In the rows, 128 means zero.
Turns in one plane each, and the order they were made in; the first pair answered
turn k881:
[161 101 118 158  81 145 115 115 138 105]  ->  [165  96 131 150  85 154 115 134 150 120]
[141  90 102 131 118 154 139 148  70 129]  ->  [158  94 127  99 141 140 132 169 149 168]
[108 159 166 109 149 153 143 157 163 139]  ->  [ 98 178 141 118 149 118 135  99 160 111]
[170 128 127 147  91 138 127 127 147 137]  ->  [167 131 122 151  92 130 124 116 145 133]
turn k634:
[131  95 108 136  98 160 152 123 138 137]  ->  [139 140 105 148  86 129 131 123  96 117]
[141 134 137 122 118 105 112 141 124 136]  ->  [130 104 139 116 124 126 126 139 144 147]
[108 116  97 148  82 137 131  96 132 112]  ->  [130 156 106 143  82 108 110 104 141 113]
turn k659:
[118 135 144 126 140 125 127 124 144 141]  ->  [126 129 142 127 129 134 128 122 149 142]
[201 131 141 123  85 112 118 148 131 127]  ->  [116 161 140 111 174  94 142 160  94 113]
[143 132 122 140 117 113 126 134 137 125]  ->  [119 132 123 137 143 115 137 141 128 124]
turn k377:
[145 191 157 122 145  84 109 156 129 128]  ->  [131 186 161 114 162  92 118 163 143 140]
[129 125 147 128 122 134 131 150 119 131]  ->  [129 121 152 126 123 135 133 150 126 132]
[131 149 139 139 104 130 118 146  90 112]  ->  [119 148 145 130 124 137 127 158  92 118]

Between the rows of a pair lie two turns.
[157 123 116 159  71 140 124 116  81 107]  ->  [182 138 142 118  99 113 111 129 187 151] : k881 then k881
[ 91 128 121 125 156 135 141 156  96 127]  ->  [142 163 124 133 114 103 104 151 102 126] : k659 then k659
[100 107 137 123 167 137 162 124 163 141]  ->  [ 86 105 120 143 154 141 167 104 116 115] : k881 then k881
[104  53 112 134 135 178 169  93 156 132]  ->  [ 71 169 117 127 197  92 140 105 111 107] : k659 then k659
[156  98 151 135 130 165  96 152 114 142]  ->  [169 127 145 128 134 122  75 115 154 137] : k881 then k377
[157 127 141 147  73 128 108 161  74 116]  ->  [151  75 155 121  96 163 135 161 151 153] : k634 then k634
[146 152 154 125 104 104 111 142  72 144]  ->  [ 96  96 153 110 148 149 156 140  96 158] : k659 then k377
[124  69 114 127 101 162 158  92 145 127]  ->  [146  72 126 130  84 173 149 125 139 137] : k377 then k881
[131  78 134 142  97 141 124 135  92 121]  ->  [118 132 144 135 124 106 111 156  70 114] : k659 then k377
[143 104 127 139  65 147 131  78  99 141]  ->  [123 146 153 129 104 147 130 155  52 157] : k659 then k881
[146 110 119 130 133 152 108 105  92 115]  ->  [155 119 129 126 134 156 105 134  92 130] : k881 then k634
[127 189 139 113 172  91 107 162 141 132]  ->  [124  99 138 107 160 157 145 158 188 159] : k377 then k659
[155 133 129 152  86 135 106 172  56 134]  ->  [132  92 124 148 101 168 130 173  60 142] : k659 then k659
[128 172 128 129 143  69 100  97 162 115]  ->  [ 84 147 121 147 150 118 131 133  62  97] : k881 then k377
[ 89 111 113 131 147 139 135 118  67 112]  ->  [137 100 114 142  87 145 120 120  69 117] : k659 then k377
[153 106 147 117  97 160 157 134 166 143]  ->  [130 119 149 105 135 143 161 132 182 148] : k659 then k634
[ 96 168 103 132 167 146 118 144 106 142]  ->  [ 99 154 110 124 175 152 123 148 126 157] : k881 then k634
[137 150  97 133 143  81 122  86 112 113]  ->  [156 120 138 116 146 144 141 187 116 164] : k881 then k881
[126 101 113 123 126 131 137  90 151 119]  ->  [118 133 111 137 124 115 128  97 100 100] : k634 then k377
[119 151 145 111 155 124 137 169 132 124]  ->  [104 127 134 111 164 130 151 134 161 118] : k881 then k634
[157 103 136 127  85 162 116 140  96 120]  ->  [175 142 146 113  92 120  93 140 138 130] : k634 then k881
[103 128 106 109 166 103 134 102 157 124]  ->  [138 141 108 115 132  88 112  99 164 124] : k659 then k659
[139 147 117 124 122  88 111  89 144 122]  ->  [112 119 110 142 115 128 135 116  72 107] : k881 then k659
[197 166 134 128  59 144 103 143 139 127]  ->  [117  81 128 117 119 216 169 142 137 139] : k659 then k659
[104  79 134 111 168 170 158 159 103 139]  ->  [101 118 108 110 179 100 134  72 147 113] : k881 then k881
[111 136 136 114 169 114 136 128 126 119]  ->  [138 110 121 140 111 140 134 117  97 108] : k659 then k634
[145 109 131 126 110 155 128 151 147 149]  ->  [157 123 126 137  91 144 117 145 125 137] : k377 then k377
[110 127 117 148 112 143 133 140  83 116]  ->  [139 120 139 125 111 151 128 170 137 154] : k659 then k881
[132  72 146  98 137 171 148 168 170 162]  ->  [162 124 117 147  68 141 108 150  61 105] : k634 then k659
[143 143 142 123 135 117 118 119 161 129]  ->  [104 115 132 131 154 141 142 116 124 119] : k659 then k634
[129 121 154  97 158 123 126 122 206 167]  ->  [106 132 115 124 145  91 118  46 157 112] : k881 then k634
[137 162 158 138 105 128 103 201  93 122]  ->  [113 149 164 106 164 115 118 180 181 144] : k659 then k881
[110 156 146 118 165 116 121 151 131 125]  ->  [103 139 141 114 169 119 127 133 153 127] : k881 then k634
[103 116 118 131 136 138 127 110 166 169]  ->  [118 139 102 151 101 118 108  89 116 137] : k659 then k881
[117 149 104 138 116 107 125  90  72 105]  ->  [ 88 119 127  97 179 128 155 114 153 149] : k634 then k659
[153 102 175 152 106 150 175 219 143 163]  ->  [135  93 162 168  96 162 182 209  98 143] : k634 then k377
[ 95 124 120 133 148 121 142 108 101 106]  ->  [110 154 130 127 148  98 126 118 112 109] : k377 then k634
[ 98 175 125 116 133 128 135 152 140 136]  ->  [ 85 157 115 114 140 130 144 124 155 129] : k634 then k881
[125 132 123 149 110 129 123 114  89 108]  ->  [126 116 122 149 103 142 132 111  92 109] : k659 then k659
[148 139 140 115 134  97 107 111 184 142]  ->  [132  84 117 138 110 139 133  78 146 122] : k634 then k377
[130 175 143 132 116 125 104 171  84 108]  ->  [122 121 158 103 142 157 132 182 166 150] : k881 then k634
[178  83 144 127  91 177 125 151 151 136]  ->  [ 90 109 141 116 189 164 152 161 113 126] : k659 then k659
[104  76 146 108 142 172 168 193 115 143]  ->  [ 95 113 142 118 146 153 158 199  70 125] : k634 then k377
[113  57 150 156 135 170 159 178 176 135]  ->  [135  93 123 203  70 148 130 141  91  82] : k377 then k634
[169 129 146 125 110 161 131 179 121 147]  ->  [113 156 141 103 185 112 141 136 158 141] : k881 then k659
[102 125 104 147 114 127 124 140 113  97]  ->  [127 147 113 140 106 108 105 147 139 104] : k659 then k634
[122 105 115 105 144 139 142 129 156 133]  ->  [159 142 117 117 112 108 110 127 144 124] : k659 then k377
[126 106 137 138  73 108 106  91  95 120]  ->  [149 117 161 127  76 121 101 146 101 147] : k881 then k634
[110 114 116  98 150 138 142 101 177 134]  ->  [152 151 114 112 104 109 107  95 161 122] : k659 then k377
[ 99 170 149 107 176 131 134 179  95 125]  ->  [ 99 174 140  96 190  98 129 133 147 121] : k634 then k881
[152 139 143 133 117 133 126 148 176 136]  ->  [134 161 123 150 118 104 120 109 136 103] : k881 then k377
[138 152 138 123 142 124 115 118 137 113]  ->  [144 136 136 123 134 138 119 112 155 119] : k634 then k659
[151  80 139 113  96 166 128 160 124 157]  ->  [164  97 131 125  75 152 117 154 104 143] : k377 then k377
[172 128 110 147 100 149 105 102 180 134]  ->  [171 141 106 164  81 156 101 123 115 119] : k377 then k881
[119 121 121 150  95 131 118  99  97 116]  ->  [136 143 134 147  92 118 106 118  96 122] : k634 then k881
[160 120 121 135  85 110 110  83 169 127]  ->  [161 119 131 123  99 113 112  93 190 138] : k377 then k634
[114 101 121 140  87 170 153 131  79 130]  ->  [154 108 145 112  83 158 135 145 161 164] : k881 then k377
[163 148 144 155  63 147  99 184  84 129]  ->  [147  80 148 135  82 192 135 181 142 160] : k634 then k634
[100 120 131 113 169 119 136  95 190 143]  ->  [148 101 109 153  77 137 119  75 138 114] : k634 then k659
[126 116 132 139  93 125 106  96 122 103]  ->  [130 102 138 126 107 129 110 104 166 123] : k634 then k634
[108 134 132 115 171 135 123 132 152 126]  ->  [104 108 113 135 147 154 131 112 117 104] : k377 then k634
[144 168 149 135 136 115 111 182 102 132]  ->  [124 112 150 118 161 140 142 156 175 159] : k881 then k634
[171 141 158 115 115 129 119 181 151 159]  ->  [157 184 138 124 127  76 102 120 145 124] : k881 then k377
[ 63  91 111 131 181 149 168  96 116 121]  ->  [ 74  95 129 110 193 143 162 113 166 145] : k881 then k881
[146 103 121 164  92 154 146 136  41  96]  ->  [183 100 164 109 133 142 138 156 199 167] : k634 then k634
[140 106 143 100 157 145 151 170 123 161]  ->  [134  89 121 130 120 155 154 143  70 130] : k377 then k634
[138 162 135 125 120 113 113 135 137 138]  ->  [136 117 128 125 110 138 127 120 157 142] : k634 then k377
[185 152 139 152  59 102  97 137 124 131]  ->  [166 126 166 115 113 123 122 170 191 173] : k377 then k634
[122 143 111 171 135 111 128  72  95  79]  ->  [ 95 114 129 137 194 130 158  88 164 117] : k634 then k659
[148 135 148 152  75 151 113 141  94 137]  ->  [158 159 147 134  94 106  99 101 156 140] : k881 then k881
[ 80  99 126 130 162 139 161  95 171 137]  ->  [ 68 127 115 155 152 131 153  97  97 104] : k634 then k377
[103 158  99 107 128  98  93 117 124 120]  ->  [ 89 133 104  90 152 117 110 125 156 137] : k377 then k634
[168 110 145 114 100 140 121 149 185 160]  ->  [114 188 121 134 142  77 109 115 105 105] : k659 then k881
[119 169 123  99 143  92 113 113 136 119]  ->  [160 123 125 102  91 124 113 109 166 130] : k659 then k659
[160  93 156 131  78 134 133 140 128 144]  ->  [167 105 160 123  84 119 126 135 153 153] : k634 then k881
[145 108 141 124 112 157 147 131 129 140]  ->  [130 105 127 132 110 152 149 101 118 123] : k881 then k634
[123 154 132 128 143 121 119 143  79 142]  ->  [113 152 140 110 167 113 126 135 124 155] : k377 then k881
[108 129 127 123 119  83 140 110 176 152]  ->  [ 93  97 110 143 101 107 154  92 141 131] : k634 then k377
[112 186 108 139 127 121 119 129  97 137]  ->  [ 90 161 120 120 160 139 139 143 131 157] : k377 then k377
[103 158 131 125 132 123 123 124  94 116]  ->  [ 98 120 139 105 150 148 140 123 146 138] : k634 then k634
[121 100 158 119 115 192 157 121  73 160]  ->  [183 161 175 112  86 141 110 127 115 173] : k659 then k881
[125 144 135 135 159 122 128 122 161 130]  ->  [123 150 130 140 153 114 125 109 147 116] : k881 then k634
[130 154 114 127 117 116 100 124 109 133]  ->  [120 153 123 122 134 128 111 147 102 142] : k377 then k881
[ 91 126  85 128 202 107 149  70 124 102]  ->  [130 191 108 135 176  90 118 143  63 107] : k881 then k634
[114 113 130 132 130 133 145 128 111 123]  ->  [120 140 138 123 139 114 133 139 114 125] : k634 then k377
[156 127 147 124 115 149 132 158 125 143]  ->  [143 147 121 134 114 108 122  93 122 110] : k881 then k881
[116  90 122 166 130 138 119 102  59  80]  ->  [189 130 169 141 110 131  81 183 104 131] : k881 then k659
[141 115 136 114 121 139 133 167 170 170]  ->  [127 175 110 130 126  79 108 112 135 125] : k659 then k881
[132  91 114 110 113 147 125 106 161 158]  ->  [135 110 101 126  97 123 110  79 131 132] : k881 then k377
[101 135 132 129 147 163 140 187  72 136]  ->  [128 194 140 105 159  97 104 167 139 145] : k634 then k881
[150 104 152 117 118 127 116 161 134 161]  ->  [143 116 138 137 103 127 111 156  87 137] : k634 then k634
[129 145 104 115 146 108 111 138 128 103]  ->  [119 132 106 116 152 129 123 158 113 105] : k881 then k377
[180 140 153 144  73 145 109 130 111 142]  ->  [149 162 164 142 113 144 116 165  76 141] : k377 then k377
[ 61 114 112 129 173 136 151 114 106 108]  ->  [ 83  78 127 118 159 165 157 132 155 139] : k881 then k377
[ 97 209 125 131 160  69 109 128 127 114]  ->  [ 92  73 115 155 109 193 164 146  91 125] : k881 then k659
[145  92 149 114 126 165 121 121 188 189]  ->  [139  80 150 119 125 188 129 138 155 187] : k634 then k881
[163 108 144 112 109 145 121 118 197 153]  ->  [159  85 126 134  81 166 134  95 154 130] : k377 then k634
[ 96 116 114  95 113 121 150 114 146 136]  ->  [ 93 110 115  98 107 135 154 129 129 137] : k881 then k881
[108 189 131 117 177  80 144 117 107 133]  ->  [121 183 148 106 182  93 144 149 134 158] : k881 then k634
[120 145 108 180 100 111 136 121 116  96]  ->  [126 173 134 153 135  93 127 151 167 128] : k377 then k634
[176 123 114 132  90 128 123 141  97 106]  ->  [185 136 123 117 104 105 115 131 155 124] : k881 then k881
[161 137 122 126 129 101 113 124 126 130]  ->  [122 107 118 118 165 120 139 123 135 134] : k659 then k377
[ 66 119 118 118 184 150 157 121 113 127]  ->  [ 74 127 124 108 194 139 153 119 142 138] : k881 then k881
[145 154 119 147  80  91 121  87 101 106]  ->  [ 98 176 132 132 148  97 144 137  69 115] : k377 then k377
[104 129 138 110 144 102 125 101 142 137]  ->  [113 150 135 117 136  91 115 109 119 130] : k881 then k634
[ 90 132 158  90 141 165 109 205 115 147]  ->  [117  88 153  89 108 179 108 167 178 158] : k377 then k377
[148 178 116 123 132 114 108 141 134 146]  ->  [118 123 118 114 152 155 141 143 160 162] : k377 then k634
[121  89 107 123 104 152 130 142 102 144]  ->  [101 127 111 121 134 129 128 153  77 132] : k634 then k659
[119 111 127 129 144 134 140 128 137 140]  ->  [128 119 135 135 138 137 135 148 126 143] : k634 then k881
[126 139  98 132 142 116 112 127  87 107]  ->  [122  97 112 110 160 139 129 129 154 136] : k634 then k634
[ 99  53 109 136 101 207 171 130  70 111]  ->  [113 197 138 126 139 115 115 188  28 107] : k634 then k377
[115 159 115 105 152  93 120 109 123 132]  ->  [139 106 114 104 123 130 128 104 166 151] : k634 then k659
[120 119 124 106 154 100 137  86 182 128]  ->  [140 138 116 120 119  83 118  73 154 115] : k377 then k377
[147 127 121 124 136 119 132 121 157 128]  ->  [135 120 121 120 146 125 140 120 155 130] : k659 then k659
[ 63  76 130 103 188 198 194 133 123 144]  ->  [ 52 125  99 134 170 154 174  86  47  89] : k881 then k634
[132 143 146 106 160 128 110 187 104 164]  ->  [129 153 136  97 172  88 100 133 156 157] : k881 then k377
[128 126 125 115 135 105 116  92 181 139]  ->  [114 134 107 142 115 107 118  81 106 104] : k634 then k634
[ 96 181 138 143 143 119 126 120  69 101]  ->  [ 92 182 157 115 181 118 135 141 124 132] : k377 then k634
[171 147 166 121 136 165 121 188 128 145]  ->  [146 177 119 145 127 105 107  82 103  81] : k881 then k881
[ 88 154 148 122 198 106 146  90 165 163]  ->  [111  87 114 166 103 163 157  62  91 127] : k659 then k634
[150 137 151 121 112 117 116 137 158 145]  ->  [124 105 147 118 134 141 138 137 158 148] : k659 then k659
[167 137 161 109 123 143 117 194 152 163]  ->  [141 127 133 145  99 158 130 180  56 120] : k634 then k634
[ 99 159 154 109 182 120 144 160 106 140]  ->  [ 80 119 138 122 171 150 165 136  86 129] : k377 then k634
[132  95 141 125 135 166 114 153 145 150]  ->  [141 128 129 148 107 142  93 147  86 120] : k634 then k659
[ 74 152 107 134 178 120 153 118  90 119]  ->  [ 69 126 116 123 188 141 165 129 117 139] : k377 then k881
[147 114 116 140  91 139  86 164 135 116]  ->  [103 137 116 136 143 131  97 177 101 111] : k377 then k659
[112 165 120 143 143 108 127 120  84 119]  ->  [133 155 147 123 151 130 129 173 117 157] : k881 then k634
[ 86 120 112 150 134 144 147 131  54 104]  ->  [135 156 117 155  95 112 111 127  57 101] : k659 then k659
[147  81 152 157 111 149 168 128 167 114]  ->  [131 143 140 179 116 111 150 128  86  77] : k634 then k659
[189 148 126 130  78 111  96 119 146 132]  ->  [160 169 122 145  90 108 101 137  79 109] : k881 then k377
[167 105 106 138  76 149 121 121 117 119]  ->  [ 99  93 105 127 146 166 157 126  95 119] : k659 then k659
[131 140 153 124 132 105 114 124 175 150]  ->  [112 119 133 155 105 138 131 135  79 121] : k881 then k881
[122 143 119  93 122 122 146 134  87 125]  ->  [141 113 122  91  99 144 147 132 115 140] : k377 then k659
[110 109 115 136 123 153 148 141  66  96]  ->  [131 140 137  94 156 102 125 120 191 130] : k881 then k881
[126 149 135 126 110 130 150 152  89 127]  ->  [126 155 146 117 126 125 153 165 108 137] : k377 then k634
[ 97 110 128 134 128 132 161 169  79 121]  ->  [149 115 150 113 110 118 137 178 166 158] : k881 then k659
[157 124 115 117 105 143 106 115 161 147]  ->  [156 159 109 129 102 126  93 123 113 132] : k377 then k377
[ 86 123 116 104 192 113 141  78 190 132]  ->  [125 124 102 121 135  99 117  38 191 115] : k377 then k377
[ 93  90 100 117 152 130 146 103 148 126]  ->  [146  98  94 141  80 129 119 102 117 117] : k659 then k881
[174 119 136 141 123 115 121 130 101 119]  ->  [131 115 137 130 172 121 141 141 102 125] : k659 then k377
[125 163 123 127 159  88 115 122 135 135]  ->  [132 156 133 123 160  94 115 136 150 144] : k881 then k634
[139 179 104 133 109 124 116 108 144 135]  ->  [ 96 145 102 125 149 145 151 106 151 140] : k659 then k377
[143 137 117 131 102 134  87 106 105 119]  ->  [145 151 137 106 134 127  87 133 149 150] : k377 then k634
[ 83  90 119 126 160 162 156 124 132 131]  ->  [114 135 143 126 145 157 135 188  92 140] : k634 then k881
[121 104 130 120 185 127 128 125 180 124]  ->  [116  83 103 150 140 145 133  92 122  88] : k377 then k634
[155  73 152 134  84 151 156  96 159 166]  ->  [141  96 128 159  69 126 146  58 108 125] : k881 then k634
[126 138  96 103 104 125 121  50 109  96]  ->  [131 120 108  82 123 131 128  59 173 121] : k634 then k634
[143 104 140 119 131 133 134 130 137 141]  ->  [150 132 139 127 124 115 119 133 105 125] : k634 then k634
[112 113 122 154  74 178 140 167  53 129]  ->  [132 171 127 111 117  77 103  88 210 145] : k881 then k881
[155  47  99 139  96 136 146 109 154 105]  ->  [146 124  98 157  98  95 119 133  62  73] : k634 then k377
[110 120 126  98 180 125 128 125 159 132]  ->  [139 108 101 124 121 119 113  79 149 106] : k659 then k881
[126 153 147 118 136 113 118 141 116 127]  ->  [151 125 146 125 102 132 117 139 136 134] : k659 then k659
[122 130 138 105 159 129 139 167 141 144]  ->  [150 108 132 108 124 134 131 137 173 145] : k377 then k377
[122 100 119 134 110 148 129 116 116 124]  ->  [133 111 127 119 121 129 121 108 156 139] : k881 then k881
[112 120 139 123 139 110 122 115 156 127]  ->  [108 102 135 136 127 139 134 139 108 121] : k881 then k881
[137 123 121 135 121 137 138 146 134 131]  ->  [129 115 114 137 124 133 144 128 137 128] : k881 then k634
[ 63 106 107 135 157  98 152  70 135  97]  ->  [106 179 134 147 131  77 115 143  63  96] : k881 then k634
